Each row is where one point has got to under a steady rotation. How many ticks took it there?
The counts run from 0 to 508.
[ 33  -2 -11  15  18   5  -4 -11  17  -5  -6  -8   6   2   2  11  13  -9
  -9 -20  10  12  18  28  -5 -32 -29 -14  -2  21 -16 -13  18 -15   4  16
   4  15   4 -19   5 -15  31   9   8  12   5  -6]
284
[ 17   5  11 -16  42 -12 -10  -6  20  18  -3  15   9 -24 -22 -12   4   7
   0  -5   0  -5  -6 -12  -5 -14  18  13  12  25  -4  -2  -8  33 -16 -10
 -16   8 -19 -21  12   7  11  -9  10  -2 -20 -10]
374
[ 18 -13 -11   9   7   4  26   4  42  -5 -14  -1   7   2   2  12  26  -8
  -7 -23  -7  -2 -18   6 -28  -8  -2 -15  -5   9   1 -18  12  -1  24  27
  19  25 -17  -9  17 -14  14  16   0   1 -13  -7]
317
[ 19 -10  18  -7  21 -11  -8 -21  20  17  -8   6   8 -13 -16 -30  10   8
  -3  -9   5  -6 -13  15   7  -9  23   1  -5  35  -8 -16  16   7  19 -17
  -8 -10 -14 -31  11   4  37  -4  -4  16 -12 -16]
388
[ 15  -2  27  12   5  33   4   3   3 -10   4 -18  -1  -8   6  -2  18   4
 -10 -22  -7  -6 -15  11  14 -13  24   1  18   3  12  35  10  24  -1  10
  -7 -11   2 -18  -4  18  21 -18  29  21  -3  19]
465
[ 10 -25 -10 -13   3   8  -7   3  10 -10  11 -10 -16 -14 -14 -11  -1  20
   0   5  -5  27   2  23  -2 -32  15   6   5  26 -18 -15   0  12  31 -16
  -6  -2 -20 -27  23  -7  20 -11  24  -2  -7  10]
384
[ 10  -7  12  27   0  28 -24  13   5  -1  -6   2  -1 -29   5 -18  -6   3
 -10  17 -13  20 -29  10  -6 -16  20  -1  10  -8 -18  25  11  31   1 -22
  14 -30  -4  -3  -4  11  12 -10  11   4  -3   5]
175
[ 29   6  -6  16  18  12 -19  -1  15  -3 -13  22  12 -33   9   5  -9  15
 -12   3  -2   5  -9  11 -19 -12 -31  21   6   5 -13   3  28   3 -23  -6
  -8  -6   6   2   9  38  12 -28   6   6  11   3]
274
[ 18  -5  -8  -5  -4  15 -14  26  32  -5  15   3   2 -11   1  -2   7  10
  12   1 -11  -9 -20  -5 -31  -9   8  33  -8  21 -24  -7   2  22  17 -19
  -9 -15 -16 -29  12   4   8 -22  25  16 -20  -1]
77
[ 21 -36 -24 -10 -36  -9 -17 -14  -1 -13  -6  16   4 -15  -8 -10  -6   3
  -5  -7 -12  16  -4  37   1  -6  13  -9  -7  31 -14 -14   6  18   9  -1
   7   4 -17 -13  22  -5  -1  -2  34  -9 -12   4]
115
[ 40  -2   2  -1 -29   1  14  29  29   5  15   9   7  -7 -11   6  -3   1
  -6  14  -2  31  -1  -8   6 -22 -15 -28   8 -14  -3  14   3  18  -9 -10
  11   2  12 -16 -13 -21  23 -25  12   1 -14  -1]
226
[ 20  -7  -9  -2  30  -6  -1  -2  19   9  -8  11  48 -12 -12 -20   6   4
 -10 -10  -1  19  -6  -2 -10 -18   4   0  -9  33  -7  -6  -7  26  -2 -11
   3  20 -25  -4   4  -9  15  -4  -2 -14   1 -20]
356
[ 26 -16  -8  15 -17 -12   3  20  30  13 -25   3  20  -5  -7   1  24   0
  -1   0 -12  13  -9   0 -35 -10  -8   8   1  -3 -16 -13  10  10   4  -4
  34   6 -16 -15   5 -15  13  -8  10 -13  -3 -38]
324
[ 21  -7  11  -5  16   4  -9   7  27   5  15   3  -9 -10  -8   3   9   6
  -3 -21 -24 -26 -17  -2 -10   0  14  37   5  27  -5  -5  -2  26   8   2
 -17 -13 -18 -23   6 -10   2  -3  27  21 -27   0]
79
[ 27 -23  -4  12  -1  -6   3 -22  15  -9  -1  13   9 -16  -9   4   5   3
 -11  -5 -10  16 -16  23  11 -14  20 -41   8  18 -13  -1   0  25  14  17
   4 -14  -7 -10  20 -20  -2  30   3   4 -25   6]
415
[ 21 -22  -7   9  -6   8  -1 -17  24   1 -20  -9 -10  -9  16   0  15  16
 -21 -11  -8  18 -14  10 -26  -4 -28  21  24   9  10   7  30   9  22  15
  11  -1   3  -2 -10  19   4   0  16   9  13 -12]
19
[ 19 -35 -14  -5   5  -1  -6 -18  28  -5  -4  12   3 -16  -6 -18  -9   7
 -14  -5 -13  13 -14  12   0  -8   7  -9 -10  30  -3 -18   7  15  33   1
  -3   0 -17 -13  17 -20   8  30  -2   1 -25   3]
101
[ 19  -4   6  -9  18   1   6  -1   7  -3  23  13   1  -8 -22   8  18  13
   8 -15  -1 -13   2  12  12 -18  12  14  11  28 -14   0  -8  31  -4  -2
 -17 -10 -23 -25  28   2  -1 -18  38  15  -5  -3]
380
[ 23  -6  -6   8   6   2  14  10  43   2 -21  11 -10 -27  11  14   0  12
 -11   8   1   6 -23   0 -28 -12 -25   8  15 -14   4  -6  34  -5   7  11
   5   2   4  -9  21  27  10  -5  -1   6  -7   2]
5
[ 20 -40 -27  15   0  21  -1  14  22  -8 -23  -6  19  -3  -6 -13  11   5
 -13  -9  -1  15  11  16 -27 -15 -23  10  -9   4  -4   9  14   1   9  20
  19  28 -14 -13  -8  -5  18  -1   8 -19   2 -12]
36
[ 16  13  27  24  14  20 -25  -8   6  10  -3   9   6 -20  10  -7   7  -7
 -15 -12 -20  -4 -31   8   4  -4  23  -4   9   9  -8  21   9  37 -10  -5
   6 -36   1  -3  -6   5  11  -1  18  21   2  -5]
177
[ 15   6  10 -10   1   9  31  -2  23  21   5  21  -4 -12  -1   4   6  -7
 -13   2  22  18 -17  -4   0 -26 -15 -13   9  -9  27  13  12  27 -16  -7
   0   3   9 -20  10  34  10 -35  21   6   8  -4]
222
[ 22  13  23  20  29  19  -5  -5  24  23  10  22  -2 -19   6   0   1 -11
 -24   2  -5  14 -29  -5   3 -15 -13   2   6  -6   8  16   8  32  -9 -18
   5 -29   5  -1  -8   8   5 -16  12  21   9  -7]
491
[ 57  16   3  21  24  -1 -11  -5  11   1   7  14  14 -11   2  36  16 -11
  -6 -31   7  -3  11  24  -1  -3 -19   2  10  11   2  -1  14  15 -13   8
 -18  -1   8  -8  -9 -16   3  -4   5  13  -1   3]
263
[ 23   5  -6  -8  21 -15  -9  12  18   4   2  15  26 -19 -23  -2  -3   1
   5  -3 -11   8  -5  -2  -3 -22  20  -7  -1  29 -22 -17 -17  24  -8 -22
  -2  12 -29 -18  20 -17  20 -10   6  -9 -15  -8]
376
[ 16  -2  11  26  18  19   4  15   5 -18  -3  -3  -5 -29  -2  23  13   2
   2  -3 -12   5 -22  16  -4 -15  32  -3  31  -6  -7  19   0  39 -11   1
  -7 -18  -7  -7  19  12  -7  -3  22   0 -15  21]
163
[ 30  -6  -3  -5  20 -23  -2 -21  27  19  -9  39  15 -13 -12 -13  17 -10
   3   2  16  -1 -17   5   5   4   1  -5   3  25 -11 -10   7  31   3  -4
  -6  -5 -16 -23  19  -1  -5  16  -3   6 -14 -28]
106
[ 11  -4  12  11   1  -1  -8 -25  -1  14 -19   2  14 -10  -3 -12  21   1
  -1   4  24  20  -3  14   6 -17   4 -23  37  11  -6  30  12  45 -13   6
   8  -4   1 -15 -10  21  11  -4  13   1   8 -25]
439
[ 46  -6   9  -1   8 -10  11   9  32  15 -14   9   4 -23  -6  -3   3  -6
 -21  -9   9  26 -16   1   0  -7   0 -16  12  -8  37   3  18  14  -1 -11
  -3  22  13 -15 -15 -14  22  -7 -22  -6 -16   6]
238
[ 13  -4  13   4  27  19  11 -16  24  20   4  18  -3  -4  -6 -21   9 -21
 -22  -3  22  11  -9  -1  15 -29 -18 -26   9  -5  11  27   3  32  -5  11
   1   2   5 -25  -5   1  18   5   7  14  -6 -16]
204
[ 26 -17  17  -5  10 -17 -11  -9  19  22   6  20   0 -11 -23  -4  17  16
  -3   3 -16   1  -5  -2   1 -10   2  31  14  17 -18 -10  -1  30   0 -12
   1 -26 -17 -23   8  -8  -7  -7  23  13  -2 -32]
92
[ 20   0   2  -5   2   7 -12  16  29   0  17   1  -7 -14   1   1   8  14
   1  -4 -18 -19 -20  -2 -21  -2   7  39   2  27 -11  -2   2  21  10  -7
 -12 -17 -15 -23   9   8   1 -17  28  22 -21   1]
78
[ 10   0 -10   0 -13   9 -14   9  24  15   2  10  -9 -14   4 -12  -7 -18
  -8  22  12  34 -11  -6  -9 -32 -20 -31   4  -8 -11  14  -1  29  -5 -15
  17  -2  12 -21 -14  -6  23 -13  12   5 -10  -7]
207
[ 16  -4 -12  -6 -31  24   1  16  23 -13  13   9 -22 -18  11   0 -15 -19
 -14  -4  -7  10 -22   9  -4 -20 -11 -16  -8  -6  12  15   6  21  -4   5
   6   8   8 -20  -1   6  15 -20  39   8 -27  27]
214
[ 29   2   0   0 -10 -23  -5 -23  15  11  -7  23  37  -9 -10  -7  10   8
   2  -1  14   4  -2   7   7  -5  14 -33  15  31 -24   7  -2  40 -16   8
  -6  -2 -11 -17   4  -2  10   6   5   8 -18 -21]
126
[ 22 -21 -22  10   8   6  16   1  36  -3  -9   5  42   2   3  -8  21  -4
 -12  -6   6  19 -21   6 -29  -8  -9  -7 -10  21   3  -8   5  20  28  -2
  12  23 -21  -6   4  -7   7  12 -11 -10  -1 -18]
337
[ 26 -23 -10   2   8   5  -7  -4   8  -6  -2   8  24  -3  -6  -8  23  -6
  -3 -39 -12 -19   3  18  -7  12   4  32  -5  33  10   7   0  27  -3  13
  -4  12 -20 -16  -6  -7  -8  -5  32   1 -13 -11]
348
[ 13  -4  -2 -10 -17  21   6   2  20  -8  13   8 -32 -21   8   1 -16 -14
 -21  -7  -6   7 -21   3   0 -14  -8  -1   7  -2  23  22   6  21  -7   7
   2   6   7 -21   3  19  12 -20  43   8 -23  29]
215
[ 52  -8  -4  10 -17   7   5  33  19 -17  12  10  10 -17 -11  30   3   5
  -9  -1  -5  25  13  24   0 -12 -11  -3   6 -16   3   6  12   9  -1  -6
   4   0   3 -12  -5 -21   1 -24  15  -5  -8  17]
246
